In the rows, zero is written as 128.
M: a few groups of rows, each row roughly a mix of its group's hidden directions:
M (130 x 12):
[[133 116  98 147  97 117 156 107 124 153 161 101]
 [152 102 128 108 138 108 130 142 132 160 164 167]
 [104 101 118  86 105 138 138 120 115 158 153 106]
 [113 126 167 164 111  96 136 110 149 128  97 119]
 [180 135  96 134 114 151 139 115 129 117 157 109]
 [140 163 123 149 162  94 101 115 111 131 115 153]
 [136 102 134 133 144 119 145 151 120 170 175 141]
 [132 148 126 121  93 163 116 110 158 103 116  94]
 [115 143 166 152 128 142 131 134 148  83  96 121]
 [158 134 169 160 115 137 114 144 146 120  91 140]
 [116 137  86  85 120 145 122 119  87 116 136 131]
 [107 154 149 107 151 174 112 142 115 101 131 112]
 [122  94 114 147 130 111 145 161 132 175 142 145]
 [129 140 144 149 117 104 117 101 133 109  69 122]
 [142 116 111 149 149  96 131 131  90 173 130 139]
 [ 70 134 149 149 146 126 131 160 121 146 138 134]
 [108 144 188 139 116 120 121 111 117 112  97 124]
 [146 122 149 147 120  95 121 117 164 117  83 147]
 [169 106 116 109 161  98 124 120 108 134 105 151]
 [140 138 131 109 144 104  89 130 125 135  94 173]
 [118 141 185 139 105 152 124 137 130  99 104 128]
 [110 133 146 138 112  90 129  95 122 107  82 131]
 [113 144 185 166 111 123 131 113 122 129 119 107]
 [109 108 149 138 147 106 145 153  87 150 137 158]
 [143 126 174 157  94 138 120 151 137 135 102 149]
 [ 99 151 135  98 155 163 108 141 116  96 112 121]
 [156 129 153 139  97 112 113  99 157 126  88 123]
 [117 126  74 113 161 132 130 140  98 146 151 125]
 [109 119 116 168 123 116 153 130 170 143 149 101]
 [135  89 114 120 141 107 150 145 134 163 166 146]
 [122 119 174 171 107 106 145 119 142 150 134 116]
 [107 123 142 146 145 154 139 170 112 156 165 122]
 [151 165 100 135 148 101  97  96 137 123 117 135]
 [156 128 121 115  97 101 125  78 142 109 105 125]
 [117 164 158 112 135 168 102 146 116 103 135 139]
 [ 88 121 131 160 136  84 150 113 110 148 128 117]
 [166 114 105 152 138 102 121 145 155 148 112 159]
 [118  94 114 123 154  97 162 119 122 149 162 119]
 [156 131  73 130 163 104 127 117 143 128 140 134]
 [104 117 107  90  99 126 124 101 167 127 122 105]
 [143 112 111 173 147  84 146 117 137 145 111 119]
 [102 103 141 115 113 113 124 138 175 167 142 135]
 [131 149 133 105 144 181 118 139 117 114 161 106]
 [128 137  93 120 157 161 128 158 103 133 165 128]
 [141 144 137 154 119 119 113 111 153 104  72 121]
 [100 126 101 124 102 136 153 116 112 140 174 102]
 [165 117  87 133 107 111 145 108 121 148 161 127]
 [120 110  83  86 152 128 133 142 111 135 152 146]
 [121 116 124  99 106 150 147 136  92 134 177 135]
 [124 121 181 144  80 142 130 143 123 145 125 136]
 [122  92 131 114 121 103 137 151 133 163 145 170]
 [132 146 111  89 159 151 104 133  99 101 112 139]
 [110 102 125 163 119  92 151 141 121 169 136 141]
 [165 123 124 142 111  93 129  97 141 111  89 140]
 [138 120  66 110 110 132 140 110 148 111 135 111]
 [123 103 115 151 158  75 142 125 134 153 114 136]
 [118  85  99 116 136  98 160 123 134 153 153 124]
 [147 110 104 136  99 109 132 128 123 181 153 140]
 [117 107 119 138  98 121 161 115 169 131 160 104]
 [100 164 103 143 134 114 124 123 139 135 181 137]
 [128 145  98 108 174 136 121 105 119 104 124  94]
 [114 144  83 156 121 143 135 127 163 120 136  92]
 [131  92 160 121 165 126 142 157 132 155 151 136]
 [134 142 170 152 122 170 131 158 102 111 127 129]
 [124 151 183 164 115 134 115 128 143 120 102 120]
 [112 143 124 101 155 177 118 151 104 114 142 114]
 [ 89 122 104 105 102 103 134  90 138 140 137 108]
 [178 115 116 149 105 113 142 116 146 152 159 129]
 [126 153 181 151 123 128 110 118 114 116  90 125]
 [111 127 151 109 151 165 119 166  90 132 128 135]
 [129 147 107 112 140 147 113  97  99 128 115  78]
 [169 135 142 147 155 142 113 153 152 105 100 145]
 [137 102 161 169 119  99 144 136 130 142  93 138]
 [104 112 158 106 107 173 143 157 122 119 145 121]
 [112 102 118 132 105  80 135 105 130 156  96 130]
 [ 89 129 174 167 118 104 141 129 126 142 124 127]
 [170 117  75 117 135 125 140 106 111 132 141 112]
 [133 154  99 128 112 121 112  85 161 116 117  97]
 [122  83 126 130 163 101 145 151 156 146 115 138]
 [135 159  94 121 148  91 108  94 114 136 142 143]
 [142 137  82 101 148 138 106 140  93 144 135 148]
 [190 141 112 142 157 142 120 140 127 116 140 141]
 [187 123 115 134 105 117 130 104 157 135 148 128]
 [109 165  93 130  99 148 114 115 102 106 109 117]
 [115 147 152 145 159 133  98 166 125 139 103 156]
 [139 130 144 148 176 157 126 173 118 121 122 132]
 [150 141  82  84 132 146 113 110 124 104 133 124]
 [113 137 155 141 101 114 106 120 129 130  69 134]
 [144 125 184 144 100 117 115 133 134 138 104 155]
 [184 125  92 120 109 125 132 100 133 128 150 124]
 [102 121 118 128 135  70 121 106 121 154 106 145]
 [126 148 175 157 130 142 112 151 109 119  94 142]
 [135 139 118 125 152 128 145  92 130 115 170  85]
 [117  92 166 141 118 108 134 144 148 151  91 137]
 [116 114 137 133  79 112 151 107 132 154 165 118]
 [136 133 135 112 171 150 103 160 114 113  96 148]
 [138 108 164 168 123 117 157 128 158 142 147 108]
 [ 96 103 165 108 106 111 127 115 140 133  87 122]
 [148 106 100 154 146 110 153 128 135 161 161 110]
 [122 137  74 131  99 125 132 126 103 151 160 137]
 [145 140 173 121 140 143 108 114 137 101  87 110]
 [118 144 155 118  94 143  98 124 139 116  79 130]
 [147 113  73 120 155 107 122 129 124 163 133 133]
 [143 126 155 145 102  95 131  92 137 112  89 127]
 [118  84 147 140 123  97 152 136 155 164 133 130]
 [189 135 134 146 115 119 127 101 140 103 110 129]
 [ 80 113 132 144 112  96 153 122 115 159 146 123]
 [123 128  95 103 161 140 109 161  98 137 116 155]
 [141 145 125  88 112 143  91 104  98 132 101 122]
 [ 83 129 125 104 131 153 131 141 109 148 168 111]
 [141 156  92 147 124 162  99 164 131 144 128 138]
 [134 142  65 109 158 128 116 119 106 129 135 122]
 [148 105  87 132 154  87 139 113 151 146 132 127]
 [121  97  88 127 127  98 137 142 131 171 139 149]
 [ 94 112 118 106 100 144 150 115 150 124 151  90]
 [131 139  88  94 129 111 121  78 125 122 138 108]
 [119 124  79 109 141 139 130 148 101 151 164 137]
 [130 160 151 147 113 147 105 124 149  98  87 119]
 [117 101 170 135 141 139 131 172 138 130  96 144]
 [131 149 180 145 141 143 113 135 145  97  99 126]
 [110 111  90 121 131  92 148  94 146 139 143 104]
 [157 139 156 157 102 113 111 111 122 131  83 135]
 [137 136 132 129 146 141  99 153 127 113  69 147]
 [101 109 100 103 107  94 132  95 151 145 121 115]
 [136  88 133 111 135  78 149 105 112 141 122 144]
 [130 100 106  87 149 138 142 145 136 133 173 137]
 [130 113 179 117  91 137 114 141 119 153 107 145]
 [130 167 137 138 121 181 101 151 139 111 130 120]
 [146 135 112 154 184 145 134 162 123 120 143 128]
 [147 119 138 129 136  94 117 112 140 113  70 146]]
which group is each row in? (one row of each group first):
[147 137 150 171  86 116 136 116 162 117 121 132]
H
[162 128 131 156 125 105 139  85 126 119 102  96]
Q
[148 140 103 138 122  89 106  93 144 136  91 130]
R
[ 83 114  93  83 139 134 122 143 117 142 128 132]
C

[112 136 101  99 157 136 110 139 115  98  88 142]
C
[100 152 149 124  74 152 108 138 119 126 120 144]
Q
[162 137 174 117 127 131 107 101 146 110  99 119]
H
[139 104 114 126 120 133 164 136  94 142 178 129]
R
[147 150 153 124 115 133  97 120 106 111  79 145]
Q
[150 101 142 171 114  96 146 136 142 158 122 142]
C
[106 133 152 105 121 133 117  95 129 108  87  92]
H
[142 158  93 141 140 118 125  97 149  87 118 114]
H
[136  91 111 119 124  93 146 128 110 167 148 151]
Q
[ 99 162 109  98 144 134 109 104 150 111 154 111]
R
[148  95 154 148  92 109 153 114 127 159 133 115]
C
[ 92 134 103 114  81 126 116 112 111 133  95 123]
H
